In the data rows, the value 128 means zero.
Here are some numbered points:
[118 117  77 131  69  90 215  85 115 140 164 112 147 173 125  98 173 126
 103  84 148 184 134  95 152 162 120 156 118 135 115 129  40 133 149 102
  92 184 116 147 131 114 149 107 118 113 100  73] 0
[209 122 152 192 240  76 152 151 150  94  96 148 171 145 111  73 170 200
 122  50 150 156 139  94 114 180 144  71  61  97  77 170 134 134  82 113
 129 105 164 123  88 157  99 111 141 128  95 181] 1
[ 89 144 127 100  75 161 100 119 104 143 139 130 102  84 139 157  96  63
 138 176 148 108 134 157 156  99 119 138 163 136 173 112 137 108 149 131
 139 136  93 138 142 106 134 158 107 134 161 115] 2
[119 122 135 109 115 128 125 122 110 120 119 124 109 137 121 138 119 128
 149 144 123 110 118 157 121 122 122 121 140 127 133 124 133 123 143 126
 123 133 144 127 141 124 138 131 137 124 128 120] 3
[ 69 117  71  95  28 135 174  91 113 162 173 111 104 143 144 133 119  72
 102 143 125 164 136 103 161 122 114 190 153 159 165 113  76 133 169 104
 111 189 102 142 136 112 150 140 109 116 136  51] 4
[152 116 139 149 153 120 152 120 129 126 134 119 159 121 114 106 140 150
 122  95 127 154 130  94 133 138 142 112 112 100 119 148 103 133 116 149
 109 137 130 135 113 139 124 127 120 127 118 135] 5
[140 137 142 141 157 126 123 141 137 118 122 128 139 123 124 120 129 138
 130 123 124 128 131 120 124 128 131 112 121 116 122 133 137 131 114 140
 129 111 137 124 119 140 116 129 129 134 126 136] 6
[181 120 160 165 215 107 143 143 149 109 107 140 170 114 114  80 134 178
 100  73 128 154 143  79 133 164 156  95  71 108  95 161 143 148 104 162
 138 116 147 121  88 151 109 127 117 129 141 173] 7
[207 171 171 195 168 132  79 142 155  95 125 147 172 119 139 114 180 202
 188 115 113 102 125 136  98 107 156  83 130  65 114 123 112 108  66 157
  99  60 158 110 105 158  79 113 127 111  50 131] 8
[140 143 126 134 141 125 118 140 141 126 124 122 120 151 142 152 146 142
 163 149 114 104 130 155 104 112 126 120 149 118 122 119 134 108 104 110
 118 111 143 121 118 133 119 130 163 122  91 139] 9
[120 128 129 110 105 138 126 129 109 118 120 124 117 129 126 141 124 121
 155 153 124 109 121 162 125 117 120 128 150 129 138 117 127 114 127 109
 116 124 128 130 142 122 136 136 139 122 122 111] 10
Which five points above are nearest to each new point by angle, seen from the average point of the numbered points? Their numbers follow each, nearest first.
[144 121 106 155 103 143 137  95 138 144 148 108 149 137 122 130 153 143
 125 122 117 123 118 121 106 136 153 140 139 108 122 135  98 129 130 144
  90 160 113 127 135 117 135 110 121 130  90 126] ~ 0 4 5 2 10
[144 118 133 145 155 104 145 131 131 117 126 136 141 132 106  92 139 142
 103  89 146 145 120 104 130 151 134 120 102 126 108 141 128 140 134 131
 132 126 128 122 128 140 119 109 118 128 119 144] ~ 7 1 5 6 0
[135 128 121 137 139 121 151 124 136 140 127 128 136 152 126 136 144 146
 134 122 133 134 136 124 122 137 125 122 124 120 123 134 119 123 122 120
 117 138 140 129 115 133 122 130 146 124 113 131] ~ 9 0 1 4 3
[159 124 123 151 153  61 189 126 120 104 137 150 154 167 101  68 163 156
  97  57 156 196 146  79 159 168 130  98  85 122 100 149  97 145 102  97
 121 145 169 151  88 152 129 118 116 119 103  97] ~ 1 5 0 7 8
[129 118 106 144 116  99 186 112 144 141 144 120 157 171 100 109 157 149
 115  85 137 158 121 101 126 157 128 133 113 128 102 135  85 134 135 121
 100 156 123 128 131 124 131 101 136 119  93 117] ~ 0 5 4 1 7
[143 119 111 146 136 104 163 118 136 133 134 125 149 149 124 113 151 148
 112  98 133 153 132 100 127 153 135 129 107 129 107 140 102 131 129 121
 112 148 124 127 112 127 130 114 127 122 108 136] ~ 0 5 1 7 4
[140 125 107 142 112 115 157 115 139 150 148 116 138 180 131 144 168 160
 143 113 121 144 123 120 112 126 127 135 138 125 117 116  97 118 106 105
  87 150 148 126 116 132 128 110 158 113  72 119] ~ 0 9 4 8 10
[107 140  98 121  95 113 167 127 135 140 163 123 107 176 135 132 142 137
 138 123 133 132 137 133 120 118 111 154 143 131 136 121 117 131 122  97
 121 148 145 137 130 133 137 119 140 114  93  89] ~ 4 0 10 3 9
[167 133 153 160 196 112 117 145 144 103 100 141 143 133 116 111 140 169
 132 103 127 123 124 128 110 137 138  90 105 115 102 142 150 124 108 135
 136  92 155 114 116 144 107 116 146 130 111 167] ~ 1 6 7 8 9
[121 126 125 121 131 142 124 126 151 148 122 124 136 115 139 144 111 136
 139 145 106 122 128 129 122 122 129 133 129 131 137 112 150 140 136 152
 140 132 111 118 124 117 117 126 127 139 125 144] ~ 2 3 10 6 9
[111 122 120 126 120 124 151 120 134 143 135 131 141 117 120 120 116 111
  88 112 132 159 139  83 155 140 132 139 115 139 132 136 114 151 142 147
 136 157 110 134 114 125 141 125 100 135 158 119] ~ 4 0 2 5 7
[118 128 145 118 138 146 104 133 124 127 110 141 118 111 129 141 107 119
 139 146 123 117 129 137 132 115 128 116 140 129 139 123 149 132 128 140
 140 119 128 130 124 126 122 138 125 141 143 132] ~ 2 3 10 6 9
[147 127 137 147 148 129 121 136 129 119 119 121 134 136 120 139 143 150
 138 125 119 114 118 144 107 132 135 112 131 120 113 128 130 121 121 131
 119 115 130 117 134 138 127 120 149 120 115 152] ~ 9 6 8 3 10
[172 125 145 163 198  96 146 139 134 103 109 141 152 145 104  92 153 173
 122  78 144 143 130 108 118 159 136  92  88 110  94 153 129 135 105 121
 127 117 155 126 111 146 115 112 140 129 110 156] ~ 1 7 5 6 8
[ 92 116 101 129 110 125 176  97 148 144 146 122 128 144 114 121 120 122
 106 107 129 154 137  92 144 145 113 145 125 137 127 123 117 154 170 151
 142 162 102 138 127 127 136 102 125 141 121 116] ~ 4 0 2 5 3
[131 134 156 116 140 150  86 146 115 121 115 135 110  96 141 138 101 116
 139 158 124 107 131 148 136 105 130 120 136 129 151 120 168 125 110 139
 145 106 134 127 123 132 123 150 121 128 159 134] ~ 2 6 3 10 9
[150 121 119 139 182 109 135 137 170 129 125 125 149 143 122 112 134 154
  96 101 115 132 128  95 110 163 145 134  93 133  83 145 141 141 136 147
 150 126 125 113 112 123 123 108 131 141 128 179] ~ 7 1 6 5 8
[133 111 138 126 140 131 134 109 121 131 113 122 140 116 117 116 121 133
 130 122 127 132 127 121 127 137 140 118 113 102 129 142 123 140 133 140
 121 147 123 131 126 120 121 137 116 142 139 136] ~ 5 2 7 3 6
[105 137  88 132  88  96 164 128 138 125 156 123 102 178 128 140 143 117
 134 121 122 141 140 122 112 128 103 148 141 138 137 122 113 127 141  94
 119 138 154 140 124 143 135 124 152 109  89  86] ~ 4 0 10 3 9
[113 140 108 124 106 124 154 119 134 130 149 126 120 164 116 127 140 130
 132 121 133 139 131 132 125 129 114 138 135 132 127 123 111 130 135 112
 123 139 145 135 132 125 132 121 136 130 111  95] ~ 4 0 10 3 2
